The same turns and mirrors carry the whole set onto itself, and each row onto the other rows of its family. Which rows share a family with each named row? Give them in list order.
These 40 rows form 10 families of 4 rows each.
Gitom: [-2.57  1.08 -1.39  0.67  3.01  0.84  1.03  1.41  2.05]
Pota: [ 1.76  0.66 -0.79 -1.82  1.50  1.15  0.66  3.49 -1.02]
fek: [ 2.31  0.83  0.17 -3.62 -2.29  2.58 -0.19 -1.91  1.65]
nup: [ 1.12  0.68 -0.39 -4.82  2.04  0.36  2.14  1.46  0.05]
Zofu: [ 1.64  0.49  0.43 -3.07 -2.28  3.71 -0.14 -2.26  1.23]
mov: [ 1.45  1.05  0.22 -4.52  0.92 -0.30  1.86  2.48  1.21]
zego: [-1.76 -0.83 -0.87  1.29  3.19 -0.09  1.22  0.43  3.20]
fik: [ 1.41  0.16 -0.54 -0.70  2.79  2.50  1.98  3.43 -0.45]
Zubib: [-1.55 -0.79 -1.32 -0.20 -1.76  3.04  3.38 -0.80  4.48]
Zapig: [ 1.54  0.83  0.32 -2.65  1.24  3.99  2.67  2.24 -0.88]
dade: [-0.76 -1.98  3.15  0.78 -0.04  2.46  1.02 -1.32  3.37]
vut: [ 2.82 -1.44  0.81 -1.62 -0.99  0.09 -1.48  1.43  3.20]
buger: [-2.18  0.99  1.55  0.93  1.63  3.08  2.75 -0.62  0.12]
pelo: [ 3.41  0.37 -0.97 -2.56 -1.50  3.88 -0.52  0.19  0.49]
mogu: [-1.60 -0.54  0.54 -0.72  0.03 -0.25  0.24 -3.16  3.86]
volu: [-0.96 -1.32  0.25 -0.30 -0.42 -0.48  0.75 -2.67  4.39]
bulo: [-2.62  1.82  0.07 -1.46  3.34  2.89  1.92  0.34  3.20]
gagok: [ 2.34  1.07 -2.88 -1.25  2.34  1.77  1.20 -0.45 -1.02]
zuka: [-0.02  0.79  1.01 -2.76  1.08  1.59  1.15 -0.66 -2.47]
Nepar: [-2.92  1.57 -1.76 -2.60  2.00  1.49  3.16  0.51  2.11]
Vuvak: [-1.22 -3.22 -0.85 -0.90 -0.61  3.56  1.82 -1.60  4.15]
kovi: [ 0.00 -1.39 -0.49  2.50 -1.34  2.91  1.31  0.66  3.93]
tik: [ 0.78  1.55 -1.46  2.24  2.87  2.90  2.16 -0.13  2.36]
Resez: [ 3.03 -1.34 -0.72 -1.97 -2.61  2.77 -1.05  0.60  1.57]
lutak: [ 3.23 -2.12 -0.13 -1.75 -2.67  0.58  1.72 -0.25  0.82]
dosik: [ 0.14 -0.58 -1.32 -0.59 -1.17  1.27 -1.24 -2.86  4.14]
vubuf: [ 3.59 -2.05 -1.56 -2.77  1.27  1.33 -1.00 -1.12  1.87]
Vati: [-0.23 -0.80 -0.04  0.51 -1.59  2.77  3.14 -1.43  4.96]
gufu: [-1.42 -1.25  1.23  0.48  3.15  0.00  2.89  1.30  1.42]
paz: [ 2.78 -1.38  0.71 -2.14 -2.91  1.20  2.02  1.09  3.46]
Reged: [ 2.00 -1.54 -0.11  0.74  1.78  2.56 -0.11 -0.86  5.25]
nisi: [-1.34 -1.01 -1.31  0.50 -1.01  2.48 -0.68 -1.42  4.66]
Gova: [ 1.47 -2.20  2.57 -3.02 -0.63  0.97 -0.64 -1.36  0.78]
tiza: [ 1.80 -0.13  1.10 -1.87  0.82  3.95  2.68  2.30 -1.16]
Tig: [-1.68 -1.33  0.36  0.55  3.17  0.98  3.60  1.44  1.98]
Kilaf: [ 0.46  1.11 -1.57 -3.92  1.72  0.73 -1.05  1.27 -0.22]
vano: [-2.45  1.18 -2.85  0.16  1.40  3.44  1.73  0.44  0.59]
fur: [-2.63  1.34 -1.81 -1.06  2.04  1.85  4.03 -0.50  1.73]
zavu: [ 3.50 -1.39  1.37 -3.21 -1.60  1.25  1.26  0.62  3.35]
bukos: [ 1.92  2.92  0.77 -2.33  1.22 -0.22  1.76  1.68  0.01]

Same family as Gitom: Pota, Resez, nisi
Same family as volu: fek, Zapig, Tig
Same family as fik: zego, pelo, dosik
Same family as mov: Zubib, Nepar, paz
Same family as Reged: gagok, tik, vubuf
Same family as tiza: Zofu, mogu, gufu

The same turns and mirrors carry the whole set onto itself, and each row onto the other rows of its family. Which rows share a family with each named row? Give them in list order.
These 18 rows form 3 families of 6 rows each.
kor: [-0.03 -3.74 -0.46 -0.73 -0.80 -0.64 -0.25 -2.07  1.12 -3.96 -2.08  0.21
  2.00 -0.94 -0.62  2.58 -1.71]
dedup: [ 2.44  0.40 -0.46 -1.31  1.72  2.45  1.50  2.94 -2.23  2.19  2.32  0.33
 -0.22 -0.35 -0.02 -1.17 -1.50]
guvu: [ 0.38 -3.93  0.39 -0.46 -0.27 -0.54 -1.36 -1.59  1.06 -3.46 -2.65 -0.24
  1.97 -1.30 -2.14  1.58 -1.86]
Sak: [-0.96 -2.39 -1.01 -0.96 -1.63 -3.85 -1.38 -1.91  1.07  0.89 -1.41 -0.83
 -2.25  0.61 -2.04  2.03 -0.19]
Baz: [ 1.07 -3.07 -1.91  0.96  0.05  0.03 -0.91 -4.22  0.73  0.16  1.17  2.37
  1.05  1.96 -2.16  0.52  0.67]
vav: [ 0.99 -2.34 -1.35  1.29  0.11 -0.34 -0.09 -3.69  1.22 -0.40  1.06  2.75
  0.92  2.07 -3.39  0.13 -0.94]
nak: [-0.95  2.32  2.33  1.69 -0.01  0.83  0.23  2.69  0.46  1.62  1.93 -1.56
 -0.01  0.67  2.28  2.19 -1.49]
dut: [ 0.42  0.73 -0.08 -0.11 -1.36  1.94  2.37  3.12 -0.20  1.04 -1.93 -1.63
  3.62  0.73  1.74 -1.17  1.51]
sobu: [-0.03 -1.55 -2.19  0.13 -2.55 -3.47 -1.08 -1.08 -0.15  0.04 -1.72 -1.27
 -2.06  1.82 -2.74  2.11 -0.38]
bef: [ 1.31  0.83 -0.59 -1.65  2.09  2.82  0.78  1.71 -3.37  2.08  1.17 -0.70
 -0.57 -0.57  0.46 -1.23 -1.13]
duk: [ 0.40  1.44  2.53  1.51 -0.19  1.07  0.60  3.41  1.69  2.75  1.54 -1.90
 -0.59 -0.13  1.62  1.95 -1.01]
Selu: [ 0.30 -1.15 -0.90  2.11  0.24  0.53 -0.27 -4.39  0.61 -0.87  0.16  2.50
  0.47  1.95 -3.12  0.26  0.55]
Fuge: [ 1.30  0.56  0.05 -1.55 -1.32  2.06  2.88  4.00  0.11 -0.25 -1.80 -0.43
  2.51  0.35  2.14  0.01  1.16]
gimo: [ 1.38  0.62  1.15 -1.07 -0.80  2.26  1.90  4.18  0.66  0.57 -2.17 -0.73
  3.12  0.46  1.02 -1.14  1.06]
menug: [ 0.03 -3.64 -0.32  0.98 -0.50 -0.43 -0.94 -1.75 -0.30 -3.73 -1.95 -0.98
  1.65 -2.22 -1.66  2.14 -1.29]
Sumiz: [ 2.66 -0.27 -0.50 -1.02  1.84  2.90  0.62  2.34 -2.58  2.15  2.68  0.25
 -0.20 -0.83  0.98 -0.29  0.23]
Soz: [ 0.41 -2.76 -1.50  0.05 -2.24 -3.18 -1.21 -1.46  1.66  1.13 -1.62 -1.68
 -1.84  1.25 -2.83  2.03 -0.88]
gazot: [-0.71  2.06  2.87  0.74 -0.07  0.27  0.73  3.11  1.28  2.42  1.48 -0.74
 -1.09 -0.35  1.91  1.83  0.46]

Same family as dut: nak, sobu, bef, Selu, menug
Same family as guvu: dedup, vav, duk, gimo, Soz

